rotation ticks, each row followed by its count of ticks:
The counts run from 0 to 384.
[ 86 112 140 134 128  96 144 122 114 120 107 109 123 131 118 125  62 119
 108 125 128 168 112 127 113 100  95 105 111 143 143  97 187 188  92 159
 129 124  64 144 133 136  85 141 118 125 179 128 149 129 127 126 144 173
 110]	26
[148 173 145 108 141 146 129 162 123 111  84 122 138  97 128 164 102 102
 111 125 104 144 119 133 125  97 163 147 162 157 161 107 126 101 107 100
 126 121 123 161  93 145 114 168 130  80 148 132 148  82 178 111 181 105
  96]	225
[101 119 148 133 136  89 139 123 123 119  97 109 123 130 121 125  71 123
 114 128 130 170 113 128 115  96 103  92 122 134 144  96 194 185  89 161
 130 130  68 140 135 141  86 143 116 129 177 130 152 117 127 123 148 180
 102]	157
[152 168 179 128 152 104 139 164 150 105  64 110 133 134 128 153 122 132
 112 117 110 156 117 125 138  92 146  94 166 123 156 109 168 125 113 142
 121 161  96 136 134 162 110 157 124 121 133 144 165  77 160  96 173 151
  92]	361
[164 117 167 142 150  83 110 133 135 134 133 117 126 127 118  98 187 180
 146 103 158 114 132 135 150 117  91  87 146  90 108 134 140 131 127 142
 119 179 114 124 168 116 114  84  90 177 112 123 145 122  95  97  97 168
 140]	321
[171 177 178 120 143 163 132 158 132 109 114 124 135 112 132 152 168 155
 134 112 110 102 140 131 160 118 130 153 175 126 119 143  85  73 161 104
 125 174 140 149 123 151 144 131 135 117  79 127 155  79 156 100 137  98
 122]	310
[104  92 131 127 111 137 120  92  88 143 187 133 120 104 123 101 135 163
 143 115 150  98 148 148 136 133  53 168 108 135  88 144  93 149 140 115
 134 127 120 159 136  98 112  87 109 143 127  99 127 162  89 138  76 124
 160]	64
[ 95 127 189 148 129 115 171 121 128 107 101 107 119 158 127 132  92 157
 114 119 116 154 126 124 148 106  74 111 136 122 123 125 171 175 133 177
 128 171  62 133 161 169 110 142 134 142 118 138 168 114 126 119 134 168
 114]	366
[ 68 117 118 117 106 146 154 107  88 124 138 119 123 105 124 133  51 102
 111 136 114 145 124 134 108 109  85 167 102 176 133 112 141 169 106 127
 143  96  83 168 100 133  99 149 134  94 177 109 135 142 136 145 140 127
 120]	90
[ 81 142 140 112 107 175 161 116  89 112 126 116 124 110 127 155  52 108
 110 134  95 140 132 131 122 111  98 185 123 177 127 123 123 147 125 121
 143 109  92 171  94 150 115 164 154  81 146 117 146 124 157 142 148 107
 118]	96
[101 162 160 112 115 188 163 135 102 101 117 121 130 109 133 163  82 120
 110 126  86 129 136 126 140 111 108 192 147 168 128 133 101 120 146 114
 140 131 105 168  98 162 131 162 161  82 116 118 154 103 166 130 151  92
 117]	102
[149 156 153 127 160  88 124 160 143 118  68 112 133 118 122 143 109 118
 112 118 124 164 110 126 121  93 157  85 154 130 165  96 178 135  88 140
 123 134  99 141 125 146  97 153 110 116 167 137 155  83 158  97 176 157
  91]	289
[167 154 123 116 161  95 100 167 135 129  83 124 141  93 117 141 123 109
 120 120 129 152 104 134 110  94 173 100 152 137 167  94 155 114  78 109
 121 115 127 151 105 123 100 146  97 101 175 125 140  86 160 101 179 137
  97]	283
[125 118 186 149 131 110 143 115 126 116 133 114 122 151 125 106 149 184
 132 107 138 119 139 131 161 118  58 114 138 100  98 143 143 159 152 162
 129 187  85 124 175 142 121  96 120 173  96 128 155 131  97 112  96 163
 143]	183
[184 162 168 123 147 149 114 153 126 121 130 124 134 101 126 142 195 165
 141 107 126  92 144 139 159 118 127 153 170 116 117 146  78  72 155  92
 121 164 154 148 126 127 140 108 121 126  85 120 146  92 145  99 123  98
 135]	55
[ 71 122 174 140 107 153 180 106 104 104 124 107 120 145 129 141  67 144
 109 126 106 142 134 125 146 113  61 156 121 148 113 133 150 176 143 165
 136 152  60 148 139 168 115 148 151 122 120 124 161 132 132 139 126 146
 119]	169
[ 91 118 173 134 106 166 163  98  95 116 164 119 115 132 132 121 118 170
 131 117 120 104 150 135 159 129  47 177 125 136  85 154 100 151 171 140
 135 161  97 151 145 148 132 114 141 141  90 110 148 142 111 139  90 122
 151]	247
[ 76 115 164 136 122 117 168 116 116 110 105 104 120 143 129 131  58 132
 110 127 116 159 124 125 129 102  76 121 119 143 134 109 177 187 115 167
 132 141  55 144 144 159  99 146 137 126 151 130 157 128 130 127 139 165
 112]	163
[ 99 102 158 132 114 145 140  94  95 129 178 120 117 121 127 104 138 173
 137 113 138 100 149 144 151 133  40 166 118 126  83 151  98 149 156 130
 131 152 107 150 144 123 123  92 121 154 104 105 139 154  93 136  76 130
 160]	123
[149 148 153 117 126 176 121 128 108 124 158 132 129  94 131 134 169 159
 139 113 124  84 151 141 155 130  97 190 155 136 100 156  59  85 165  89
 130 146 147 161 117 124 139 108 125 120  86 106 136 112 135 118 108  82
 146]	252
[ 90  90  95 113 112 128 111  98  75 144 173 128 123  84 121 109  91 118
 128 125 145 123 131 149 103 119  81 164  97 162 116 121 117 162 104 109
 133  87 117 168 105  94  94 112 103 113 178  91 120 160 107 146 109 122
 143]	273
[157 102 143 141 152  69  94 123 129 144 141 122 127 120 113  88 174 171
 145 103 170 122 127 140 136 114  95  83 130  98 115 124 145 146 106 134
 119 153 119 131 160  96 102  79  76 175 145 115 135 133  89 104  99 170
 142]	262
[ 95 116 145 133 133  90 143 123 121 120 100 105 123 135 120 126  69 120
 112 127 130 171 107 128 113  97  98 101 118 138 143  98 192 188  92 160
 131 129  65 143 137 141  87 145 115 127 179 128 147 123 129 121 149 173
 107]	353
